0: Array([145, 120, 142, 144, 111, 118, 120, 109, 112, 109, 121, 112, 146,
       121, 112, 126, 174, 105, 118, 128, 107, 114, 151, 117])
1: Array([119, 132, 114, 111, 118, 113, 118, 134, 137, 108, 182, 118, 107,
       119, 112, 118, 111, 120, 116, 129, 104, 106, 132, 121])
2: Array([82, 100, 84, 99, 255, 255, 99, 97, 255, 53, 57, 143, 92,
       113, 122, 124, 78, 87, 80, 255, 151, 255, 160, 255])
3: Array([109, 122, 111, 140, 111, 97, 114, 165, 116, 142, 116, 123, 158,
       142, 121, 125, 121, 110, 130, 115, 112, 118, 151, 120])
4: Array([108, 122, 114, 146, 114, 113, 124, 147, 124, 130, 111, 116, 151,
       145, 114, 121, 113, 111, 122, 115, 113, 101, 136, 111])
5: Array([121, 117, 136, 112, 115, 129, 131, 133, 123, 118, 126, 156, 108,
       122, 115, 116, 111, 115, 110, 121, 208, 161, 116, 113])
6: Array([117, 141, 96, 91, 255, 103, 193, 100, 128, 102, 255, 108, 131,
       255, 132, 140, 125, 97, 99, 100, 132, 204, 254, 109])
7: Array([113, 140, 110, 134, 111, 112, 139, 147, 112, 118, 162, 121, 149,
       112, 111, 114, 113, 113, 119, 118, 113, 107, 152, 107])
8: Array([115, 100, 124, 115, 116, 121, 120, 144, 120, 142, 108, 119, 106,
       124, 120, 120, 119, 114, 115, 125, 152, 129, 105, 112])

Array([154, 114, 118, 115, 113, 110, 156, 118, 123, 110, 111, 118, 148,
       117, 115, 117, 175, 163, 119, 111, 116, 108, 124, 95]) --> 0 4
Array([122, 113, 126, 125, 108, 112, 119, 115, 113, 176, 118, 120, 100,
       113, 112, 112, 145, 107, 142, 120, 108, 111, 106, 111]) --> 8 4
Array([205, 111, 117, 116, 100, 115, 176, 110, 110, 110, 111, 113, 111,
       113, 121, 119, 168, 225, 115, 111, 187, 176, 112, 121]) --> 5 8
Array([107, 186, 172, 99, 109, 120, 113, 118, 117, 107, 118, 244, 115,
       180, 222, 109, 117, 109, 117, 114, 235, 117, 105, 112]) --> 5 8
Array([118, 163, 177, 137, 115, 110, 116, 114, 112, 109, 119, 147, 108,
       114, 137, 127, 110, 114, 126, 118, 139, 109, 115, 110]) --> 8 4
Array([121, 255, 255, 216, 111, 118, 121, 109, 111, 113, 118, 255, 113,
       116, 240, 121, 112, 106, 112, 119, 255, 110, 103, 114]) --> 5 8
Array([121, 113, 146, 127, 115, 117, 124, 124, 123, 137, 124, 145, 110,
       114, 165, 132, 115, 104, 118, 122, 158, 133, 112, 112]) --> 8 5
Array([114, 156, 110, 105, 119, 126, 170, 111, 157, 109, 124, 113, 122,
       118, 120, 123, 117, 214, 120, 119, 111, 178, 107, 167]) --> 1 8
Array([202, 135, 114, 117, 124, 122, 175, 120, 122, 108, 121, 124, 137,
       118, 123, 121, 117, 216, 118, 116, 193, 169, 112, 116]) --> 5 8
Array([117, 124, 110, 119, 160, 118, 127, 110, 108, 183, 125, 136, 96,
       113, 124, 116, 178, 117, 155, 152, 99, 112, 150, 118]) --> 0 8
Array([111, 115, 115, 100, 105, 111, 159, 135, 139, 114, 154, 114, 166,
       112, 120, 119, 110, 119, 111, 119, 115, 122, 144, 116]) --> 7 1
Array([116, 170, 112, 129, 135, 114, 123, 115, 107, 105, 119, 196, 100,
       162, 239, 125, 116, 109, 116, 129, 222, 108, 109, 124]) --> 5 8
Array([255, 194, 127, 140, 111, 106, 118, 108, 131, 190, 186, 119, 105,
       92, 122, 255, 105, 82, 97, 103, 107, 116, 94, 114]) --> 1 0
Array([105, 124, 112, 108, 113, 125, 115, 129, 108, 115, 148, 122, 112,
       128, 144, 117, 108, 117, 116, 108, 140, 125, 100, 120]) --> 8 1
Array([119, 123, 176, 114, 112, 115, 122, 115, 119, 141, 118, 116, 115,
       114, 115, 154, 151, 146, 171, 115, 114, 102, 121, 110]) --> 0 8
Array([113, 179, 152, 134, 103, 116, 116, 114, 117, 115, 140, 116, 108,
       121, 147, 121, 137, 100, 118, 121, 106, 106, 99, 117]) --> 1 0
Array([116, 122, 140, 121, 127, 114, 114, 132, 105, 131, 114, 112, 114,
       116, 127, 119, 116, 110, 116, 111, 143, 116, 102, 112]) --> 8 4
